One turn sends every row of this set to another row. A few are shown first. Where does it send the rows asked after them?
ropus: [ -2   5   3   2   3 -19  -7 -13 -10 -16  -1  -2   8   0   5   6  -1 -16
  26  16   4 -12  -2  -8   9]
zano: [-14   1   1  11   8 -24   1 -13 -19  26 -12  -7  10 -14 -11   2  -1 -29
  -9  -6  13 -14 -10  10   7]
Fiti: [ -5   0   3  12   9 -20   0  -8 -16  28 -10  -6  14  -8  -9   2  -2 -24
 -13  -8  17 -19 -10   7   5]
Dib: [ -7   7   7   4   8  -9 -11  -7 -14  -9  -5   0   7  -1  10  24  11   0
  11   3  -3  -1 -21  27  10]
libid: [ -7   0  16   3  -2 -19  -4 -19  16 -13  -7   1   9  -7   0  14 -11  -4
   9 -15  10 -14 -20  -2  -3]
kiv: [-10  -7 -12   8  18 -16   1   8 -16  18 -16  -1  20  -3  -8   9   0 -16
  -8 -19   6 -14  -4  12  -3]
gim: [-11  -1   9   0   1 -17  -8 -22  19 -14 -10  -2   9  -9  -5  18  -2 -11
   9 -19  16 -16 -18  -3  -4]
mos: [ -6   6  -4  -1   3 -15  -8 -18 -10 -10  -7  -7   6   1   3  14   6 -22
  27  15   3 -15   1  -8   8]
sen: [-15  -1   3   4   3  -3 -14 -15  -7  -8  -4   0   7   2   8  23  16  -2
   9  -2  -3  -8 -23  28   8]
bifev: [ -8   8  16   3   4 -16  -2 -16  19 -11  -6   2   9  -7  -1  19  -7  -7
   8 -20  12 -13 -25   3  -2]
bifof: [-10  -1   9   5   5  -7 -11  -8  -8 -13  -5   2   7   2  12  19   8   5
  10   0  -7  -5 -20  26   6]
tarat: [ -2  11  -2   0   5 -21  -4 -12  -7 -13  -1  -2  13  -2   1  14  -4 -20
  27  12   6 -11  -4 -12   9]
Sasa: [ -9   0  -4  14  23 -12   1   4 -13  12  -4   4  18  -1  -5 -10  12 -29
  -6  -8  17 -17  -6  10   7]
tov: [-20   2  -4  13  23 -15   4  -1 -12   9  -6   4  14  -7  -7 -10  15 -33
  -4 -10  12 -14  -9  15   7]
Duza: [-19  -7 -14   6  17 -21   4   1 -14  15 -17  -1  19  -9 -11   9   0 -22
  -4 -21   2 -11  -4  11  -3]

tov goes to Duza
bifev goes to tarat
Now find these:
Sasa goes to kiv
bifof goes to libid
gim goes to mos

One turn sends every row of this set to another row. A few are shown first. Where does it send the rows asked after them?
Sef: [ -6  14  -6 -12 -25  -4   3  -2   2 -26  -2   3   5  -8]
gesag: [ 12   7 -22 -12 -13   1  15  10   7 -19  -5 -12  15 -28]
tovi: [-12  12   3 -21  -4  -3  11  19   3 -12  -3   5  10 -14]
vopo: [ 10  23 -18 -24  -4   0   5  -4  -2 -18 -19  -1  14   1]
dasi: [ -7   4  -7 -15   2  13   7  -2   8   1  16  -1  22 -15]
Dogit: [ 17  25 -17 -18  -1   9   8  -6  -4 -20 -12  -1   9  -6]
Tama: [ 28   8 -16 -21  -7   4  12 -13   0  -7   7  -4   5  -4]
dumil: [ 15   4 -22 -21 -20   1   9  15  -2 -12   1 -18   4 -17]
fega: [ -6   6   4 -15  -9   3  12  13  -2  -5   0  -3  28  -7]
Nok: [  3  17 -13 -20 -31  -1  -5   1   3  -9   2   7  -2 -13]
fiz: [ -3   8  -9 -15   4  13  15  15   5 -11  10   2   7 -27]
sela: [  0  17 -29 -24  -6  -4   1  -6  -3 -15 -17  -3  17   2]
ked: [ -6  16 -16 -29   2  -8  -8   2   0   2   9  11  -1 -15]
Vepo: [  2   8  -1 -14   5  12  13   4   6   0  10  -4  23 -20]
Tev: [  9   3 -24 -19 -22 -13   4 -10  -8  -2  -6   3  17  -3]
far: [  4  12 -15 -23 -16   6   2  24 -11  -8   2  11   2  -7]
Kode: [  5  12 -16 -28  -5 -13  -3  -8   9  -4   7 -15  -1 -19]
Ziku: [ -3  14   2 -17  -1   7  16  19   3 -13   1   4   9 -22]
tal: [ 30  10 -15 -24 -11  -2  14  -4   2  -5  -5  -2  12  -2]
Fup: [  8   1 -26 -15 -17  -7   3 -19 -10  -4   6   1  10  -6]
movof: [ 13   5 -21 -26  -6  -8   6   4   3  -7   5 -24   2 -20]
dedi: [ -4  17 -14 -26 -12  -1  -6  12  -4  -2   4  18   0  -8]
zum: [-14   2 -17 -17   4  10  11  11   7  -8  14  -1   8 -23]
muzeg: [ 13  -1 -10 -23  -5   1  15   9 -13 -17  -7  12  16   2]
gusut: [-10  13 -11 -21 -14  -5  -1 -11  14 -20   4  -1   2  -4]
lop: [ -2   9 -21 -25  -2  -3   3 -10  23 -14   6 -10   5 -12]
Nuber: [  8   5 -26 -21  -1   0  12   0  19 -14   1 -16  11 -24]
pob: [ 14  20 -26 -13   0  14   6 -11  -7 -19  -3  -3   8 -12]
Dop: [  0  18 -12 -25 -17 -10  -8  -9   9  -5   5   0  -3 -16]
fasag: [ 11   7 -18 -24  -5   5   8  27 -15  -9   4  -4   3 -12]
sazim: [ 20   8 -19 -23 -19 -11  10  -3  -2  -3 -11   2  18  -2]
kito: [  5  -1 -23 -22  11  -1   6 -14  -2  -4   8  14  14 -13]
zoguv: [ 10  10 -18 -18 -32   4   4  14  -2 -13   0  -3   2 -14]
teke: [  5  11 -12  -8 -25  -1  11   9  -2 -26  -7  -3  12 -20]
devit: [-23   0 -16 -22   1   1   6  10   6  -7  10  -1  10 -14]
ruze: [ 20   0 -11 -21   7   1  19   4 -14 -15  -2   4  16  -9]
pog: [ 16   0 -18 -21  15   0  14  -7  -8  -9   5   6  14 -17]
Dit: [ 17   4 -22 -16  -9   1   6 -21  -6  -6  13  -3   4  -6]
Biza: [  9   6 -20 -27   9  -3   7  17 -11  -5   8 -11   3 -19]
gifon: [ -3  11 -38 -19  -5   1  -1 -11  -5 -13  -9  -4  16  -4]
Sug: [  4  13 -37 -13  -2  10   2 -14  -7 -16  -2  -4  11 -11]
Lud: [  1  11 -19 -29  12  -9  -1   4  -4   1  11  -4   1 -20]
tez: [  3   9   4 -15  -1   7  15  11   1  -4   2  -5  26 -16]
miv: [-15   2  -2 -16 -11   4   6   7   0  -4   5   0  25  -2]
gisir: [ -3  -1 -22 -24  -2  -2   2 -10  -2  -5   3  22  14  -1]
pimel: [  1  -1 -16 -25  -9  -1   7   2  -7 -12  -4  21  16   6]
Kogat: [-22   6  -6 -24  -3  -6   7  14   5 -10   1   2  11  -9]
Bizos: [-16   2  -7 -15  -6   9   4   0   5   0  13   1  23  -6]

Nok goes to Dop
fasag goes to far
tal goes to sazim
Now find these:
Vepo goes to tez
lop goes to Nuber
vopo goes to sela
zum goes to fiz
gisir goes to kito

One turn sends every row of this set to another row. A few are shown first. Where does it send the rows asked after them?
daziz: [ -5   5   1   0  14  18  14   3   0   1   2  -1  -1   3  23 -10  -2]
lemib: [-17  17   7  -6   2 -12  22  -8   5   7  -1   5   0   7   1  -4 -10]
keso: [ -1 -10   1  -3  -1  -6  17  -4  -2  23 -10  13  -9   8  -9   6   8]
kobi: [  9  -7 -13  -1  -6   4   1   6 -15   8  -7   3  17  -1   5  -3  -1]
vulad: [-10 -11   7 -16  10  10  -1  -4   0  -7   7  -9  -6   5   9  -5   9]
giv: [  0  -4 -11  -6  -2  -3   5  -2   4  -6 -24   2  14 -13  -4  -3   2]
muzoz: [  2  21  -3   5  15  -6  12   3  -3  -3   1  -3  -8   1   6 -20  -6]
nipur: [  2   1  14  -1  -2  13  -5   0 -11   7  10  -2   2 -10   6  12  -7]
reta: [ -8  -9 -18  -8   3  -6  -9   7 -10   0  -7   2   3  18   2  -6  -7]
liv: [  3  20  -9   7  17  -6  17   0  -4   1  -3   0  -7  -5  10 -15  -4]
gopez: [  1  -6   2  -8  -7  -2  15  -2   3  -1  -8  14 -19   9 -12   3 -13]
taton: [-13  -9   1   5   1  -3   2  11 -12  -4  -5  14  -1   3 -10 -13 -14]
sero: [-2 -3 -3 -3 -9  0  5  0 -2 25 -9 18  0 -3  0  5 11]
Dez: [ -5   0   9  -2 -16  -1  21  -1  -6  -6  -2   8   1   4   2 -12 -17]
siluv: [ 12   2   2   9  16   0  11  12 -10   4   7  -3  -6  -4   2  13 -13]
Rim: [  2   0   6 -10  -6   6  -7 -10 -10  14   8  -7 -14  -4   3  12  -4]
Rolil: [-15  -7   4   6   7 -11   7  -9   4   4 -22  -3   0  -9   4  17  -1]
Kis: [ -2  -1 -10 -16 -15  -4  10  -4  -3   0  -3  -3   5  18  15  -5 -11]
Pefo: [ -1  -1  -1  -8   8 -12  -4  -6  -4  -8   9  -7 -17  -3  -6 -17   5]
rakem: [ 13  -2 -13 -12   0 -12  21  -1  -7  -7  -4   9   5   1   1   7 -10]
riled: [ 13   5  -1   1  14  -8   3  -2  -6   9   8  -7 -16   9  -2  11 -14]
Vepul: [  2  -7  -9  -6   4  -4  15   0  14 -10 -24   0   3   2  -6   3  -3]
Poran: [ -2   7   0  -7   6 -15  -1  -8   0  -6   2  -5 -20  -4  -8 -15   6]
mesu: [ -1 -11   0   2 -13  14  -5   5  -5  14 -11   8  -6   7  -7  -6  -4]
dut: [-16  -1   1   1   5  -8  -8  11   1   8  -1  -9  16   9  -2  -7   7]
katof: [  9   1  -4  -1  12  -7   1  -5 -13  14   6  -7 -21   4  -4   9 -11]
sivek: [-12 -10  11 -13   5  10  -4  -4   2  -6   1 -10  -7   3   1  -6  14]
Noso: [-14  -3  10 -17   8  11  -4  -5  -2  -6   4  -9  -1   6   6  -8   9]
verum: [ -1  -6  -5   1  -1   4  15  -8  10   5 -28  -1  -6   6  -9  -8  -4]
Vuv: [  9  -8  -1  -1   0 -15  22   7   3  11  -5   9   0   5  -7   9   9]
Dudal: [ -8  -7   7   8   1 -17   9 -12  -2   6 -18 -11   4 -11   0   9   2]
bos: [-22  10  11   3  -2  -8  -2   4   6   8  -1   4  -3   2 -11 -11  -3]
ret: [  4  16  -7   7  13  -5  10   1  -5  -1   5   0 -12  -5   9 -20  -6]
lotu: [-11   6  -3  -8  10 -13  15  -2   0   7   1  -9  19  14   9   0   0]
Puva: [-10   0   0  12   3  -9   4  -4  10   9 -24  -7  -4  -4   8  14  -2]
vopit: [ 8 -2 -5  0 -9 -9 10 12  2 13 -5 12  9 -6  2  9 12]
Dazu: [  5   1   9  -7  -3   3  -5 -14 -10  15   9  -8 -16   2  -2   8  -9]
Mev: [  5   0  12   0  -2  12   3   7  -8   4  10  -4   0 -12  10  15  -6]
beve: [-8 11  4 -4 14 16 11  5  0 -3  0 -3  5  4 20 -9 -1]
sola: [ 11   4   3   6  15   2   3  11  -8   2   9  -1   1  -4   6  14 -12]
dafus: [ -4   7   3  -9   9 -11  -4  -7  -5  -6   5  -9 -14   3  -8 -19   4]
fiv: [-7  2  2  1 15 20 13  4 -1  1 -4 -5  6  2 20 -6  5]
zare: [ -3  -1   2  14  -3 -15   6  -7   5  11 -20 -14  -1  -6   5   7   0]
peres: [ -2  -4  -7   0  -6   5   5 -11   0   7 -28   1   6  -8  -7 -13   0]

peres goes to verum
gopez goes to rakem
beve goes to Noso
Now find these:
Rolil goes to Dudal
lemib goes to lotu
liv goes to fiv
vulad goes to Pefo
siluv goes to Mev
vopit goes to sero
sola goes to nipur
Dez goes to Kis

